Read these off the grid that follows.
1) Find the second smallest entry.
2) Find the entry just left of the largest entry.
3) Find the 2nd largest entry.
[[ 16.98 -19.43  13.05  -0.98 -27.28 -20.21  13.19 -23.34   7.22  -9.84
  -29.32  10.78 -10.94]
 [  7.82  -3.33 -18.65  17.54 -22.61 -18.72 -24.27 -19.87 -23.20   1.60
  -22.84   3.34  15.60]
 [  3.52 -18.03  -0.77 -28.47  18.72 -28.34  -8.53  -2.13  14.73  -5.94
  -14.69  -3.14 -21.88]
 [ 18.55  10.80 -17.11   4.14 -17.49   6.90  12.04   8.79   2.28 -18.62
  -20.12   4.75  11.16]
 [ -4.79 -23.56 -23.16  10.00  12.21 -28.30 -17.50 -26.77 -10.69  15.25
   13.61 -19.19 -21.99]
 [ -2.48   0.60 -20.71 -21.75 -14.04 -23.84 -14.09 -24.56  -2.16  13.50
  -26.72 -25.05 -12.94]
 [-12.41  15.37 -29.38  -1.47  16.30  -6.45 -13.11 -24.94  -3.57   0.44
  -14.40  13.33   9.83]
 [ -0.81 -29.01  -9.86  -6.29  -0.64  -8.23   1.27   5.05 -14.07 -25.57
    3.68   5.46  -4.05]
 [ 17.70 -17.13  -3.85  18.73   1.37  18.00  -3.21  -4.48   0.91  -2.18
   18.65  11.64   7.10]
 [  3.11  12.42  12.62  11.63 -27.63  12.47 -25.57  -9.15  14.70   4.46
    7.95  -2.89 -14.32]
 [ -1.76 -26.83  10.58 -19.82   8.73 -13.33  -1.24  -5.39  -2.48   1.17
  -21.21 -10.89  18.74]
 [ -1.31  -4.10 -19.02 -16.97   8.22  -4.96  15.97 -26.32 -22.41  12.41
    4.13 -25.56  -4.82]
 [  2.18 -13.28 -17.12 -23.98 -14.88  15.53  17.08   6.70  -9.06  12.04
   11.13 -21.28   3.10]
 [ 14.76   9.69 -23.37   3.52 -23.65 -13.90 -17.69  -3.85 -21.12  17.76
  -10.02  18.15 -22.30]]
1) -29.32
2) -10.89
3) 18.73

Read these off the matrix that follows. Counting starts at 1.
1) Report the entry directly above 105.
2) Report the entry just right of the centre entry.
3) Report the entry in row 3 and column 1.
4) Report the entry in the top-right corner.
5) Report the top entry of the column that holds the smallest entry.
6) Report the entry just left of the centre entry.
7) Report the largest entry.
8) Report the top entry of the column that holds the largest entry.
[[ 74  88   1  57  72  82  64  69 132  91  88  54  51]
 [ 28  74 132  75  84  69  81  91 133  66  85 104   5]
 [128  54 155 112 100 123 101  76  58  61 115  99 108]
 [ 24 107  86  86  94 139 113  95  58  75  98  93 157]
 [ 65  85  37  61  69  84  76  58  97 122 124  75  27]
 [107 157 148  63  94 109  83  62  64  56  99  63  61]
 [109  73  56  90 105 160 101 115  57  54 173  89  98]
 [ 55  77 125  89 107  66 112  78  55  80 133  98 141]
 [106  50  91 112  92  90  95  95  62 110  53  85 144]
 [ 76   7 121  59  58 108  64  40 129  88  50  27 114]
 [ 43  65  90  50  62  85  64  55  33 197  86  94  72]]
1) 94
2) 62
3) 128
4) 51
5) 1
6) 109
7) 197
8) 91

Questions about the grid below.
1) Find the entry just left of 63.
2) Find the entry just left of the largest entry.
[[22, 27, -50, -48, 29], [24, 40, 34, 35, 28], [-44, 25, -39, 30, 41], [28, 40, 42, 46, -52], [25, 18, -35, -47, -39], [-4, 15, 8, 7, -11], [-38, -39, 27, 36, -38], [17, -25, 22, -33, 22], [-56, -50, 27, -25, -54], [-70, 49, 51, -65, 62], [-84, 40, -61, -61, -67], [41, 20, -49, 34, -52], [34, -76, 57, 78, 54], [-69, -72, 44, -49, 63], [49, 25, -64, 58, -55], [54, -73, 35, -61, 48]]
1) -49
2) 57

[[-46 -48 -44  14 -20   8   8 -64  -5 -29  31  21   2 -42]
 [-16  31  18  13 -60 -41  39 -33 -11 -22  11 -41   0 -64]
 [-16   0 -19  65 -23  -3  16 -50 -45  18  -6  -7  -1  44]
 [-23  21 -38  37 -27 -34  47  -3 -25  36  30  29 -15 -29]
 [-15  31  -7 -30 -59   8  22   4  41  22  21  29  -9  48]
 [ 45   5  -5 -16  -9 -20  16  22   2 -26  25 -42 -29  27]
 [-85  -9  18 -16 -49 -31  27  26  37  14  18 -30 -33  48]
 [-81  20   1  -1 -21 -60  37 -52  41  39  31  24   2 -17]
 [ 23 -56  10  65 -12 -69  47 -75   5  39   5   2  -8  37]
 [ 45  17 -46  56  -9 -12  42  26 -66 -13 -13  -8 -24 -24]]
Rows and columns are numbered from 1.
The entry in row 2 and column 1 -> -16
The bottom-left entry -> 45
Read off the entry in row 1 and column 1.
-46
Read off the entry at row 3, column 1.
-16
The entry just right of the smallest entry -> -9
The top-right entry: -42
The entry just right of -21 -> -60
The entry just right of -22 -> 11
The entry in the bottom-right corner is -24
Read off the entry at row 2, column 3.
18
Read off the entry just right of 17.
-46
Read off the entry at row 1, column 3.
-44
Read off the entry directly below the smallest entry.
-81
Read off the entry directly above 4.
-3
Read off the entry in row 1 and column 2.
-48
The entry just left of 42: -12
Read off the entry at row 3, column 3.
-19
The entry just left of -38: 21
The entry directly above the smallest entry -> 45
The entry just right of 24 -> 2
Read off the entry at row 2, column 2.
31

data =
[[ -3.5  -8.3   8.3 -21.3  21.4 -17.3 -10.7  -1.2 -11.7  19.7  -9.7]
 [ -3.4  -4.9   0.9   1.1  -6.0   3.4  -7.1  -7.7 -11.5  -7.1  -2.3]
 [-12.0   0.4  -9.7  -0.2  -3.6  -1.7  -4.1   2.4  -0.1   2.1  -5.7]
 [ -2.9   2.8  -3.9  -2.6  -4.5  -0.3  -2.0   0.0   1.5   5.4  -3.8]
 [ -1.8  -2.6  -1.8  -3.7 -10.9  -0.7  -9.3  -1.4   0.0 -12.1 -10.4]
 [  0.3  -4.8  -9.0  -5.5  -7.0   1.4 -11.3   2.8  -1.1   6.2   0.4]
 [ -2.9  -8.0  -8.0  -2.9   0.4   1.0   6.8   6.2   2.6   7.1   4.4]
 [ -4.8   5.5   0.3  -5.7  -9.4  -9.9  -4.1   1.2  -7.6   7.1 -10.1]
 [ -4.5   4.9   2.0  -4.4 -16.8  10.3  -3.5  11.4  -2.5   8.6   0.9]
 [ -5.9  -3.8  -2.8   0.4  -2.4  -3.6  -1.8  -3.3  -2.4   7.8  -2.3]
 [ -3.6   1.9  -2.5  -6.3  -2.3  -1.9   1.4   2.7  -1.4  -2.5  -2.8]]
The entry directly above the centre entry -> -0.7
Find the 2nd entry from the end, reading row by row.
-2.5
Find the third entry on the diagonal from the top-right corner.
-0.1
The third largest entry: 11.4
Find the 4th entry, reading row by row.
-21.3
The entry directly below the smallest entry -> 1.1
Find the smallest entry in the first column.
-12.0
Find the 1st entry on the diagonal from the top-right corner.
-9.7
Find the first entry, reading row by row.
-3.5
Find the 2nd entry on the diagonal from the top-right corner.
-7.1
Find the entry in the bottom-left corner.
-3.6
The 5th entry from the end, reading row by row -> 1.4
The last entry, reading row by row: -2.8
Find the entry directly above 11.4.
1.2
The 3rd entry, reading row by row -> 8.3
Find the smallest entry in the last row.
-6.3
The entry directly above -9.4 -> 0.4
The third smallest entry is -16.8
Find the entry directly above 2.4.
-7.7
Find the entry directly below the centre entry.
1.0
The largest entry in the first row -> 21.4
The entry directly below -3.7: -5.5
The entry directly below -17.3: 3.4
Find the entry directly below -7.6.
-2.5
Find the entry just right of -5.5.
-7.0
The 3rd entry on the main diagonal is -9.7
The entry directly above -5.9 is -4.5
The second entry, reading row by row is -8.3
Find the entry just right of the largest entry.
-17.3
Find the entry just left of -11.3.
1.4

-23,-78,9,45,74,77,67
31,-6,-31,62,29,-73,49
9,3,78,44,27,42,38
-23,-12,45,56,30,58,-73
9,-37,46,-65,40,-51,-53
-38,-71,-70,67,-24,57,-24
-68,59,1,9,-60,33,-76
63,-31,74,-4,43,-41,44
41,49,-15,-41,16,-79,-56
Indices start at 1.
Which number is the entry in the bottom-left corner?
Answer: 41
Which number is the entry just left of 29?
Answer: 62
Which number is the entry directly above the largest entry?
Answer: -31
Which number is the entry directly below 3?
Answer: -12
Which number is the entry just left of the largest entry?
Answer: 3
Which number is the entry directly below the largest entry?
Answer: 45
The top entry of the column that holds the smallest entry -> 77
Which number is the entry just left of the smallest entry?
Answer: 16
The entry directly below the centre entry -> 67
Which number is the entry in row 2 and column 1?
Answer: 31
The entry just right of the centre entry -> 40
The top entry of the column that holds the largest entry is 9
The entry at row 1, column 2 is -78
The entry in the bottom-right corner: -56
The entry just left of 16 -> -41
The top-right entry is 67
Which number is the entry just right of 56?
Answer: 30
The entry just left of -4 -> 74
The entry in row 3 and column 3 -> 78
Which number is the entry just right of -60?
Answer: 33
The entry in the top-left corner: -23
The bottom entry of the column that holds the smallest entry -> -79
The entry directly below -76 -> 44
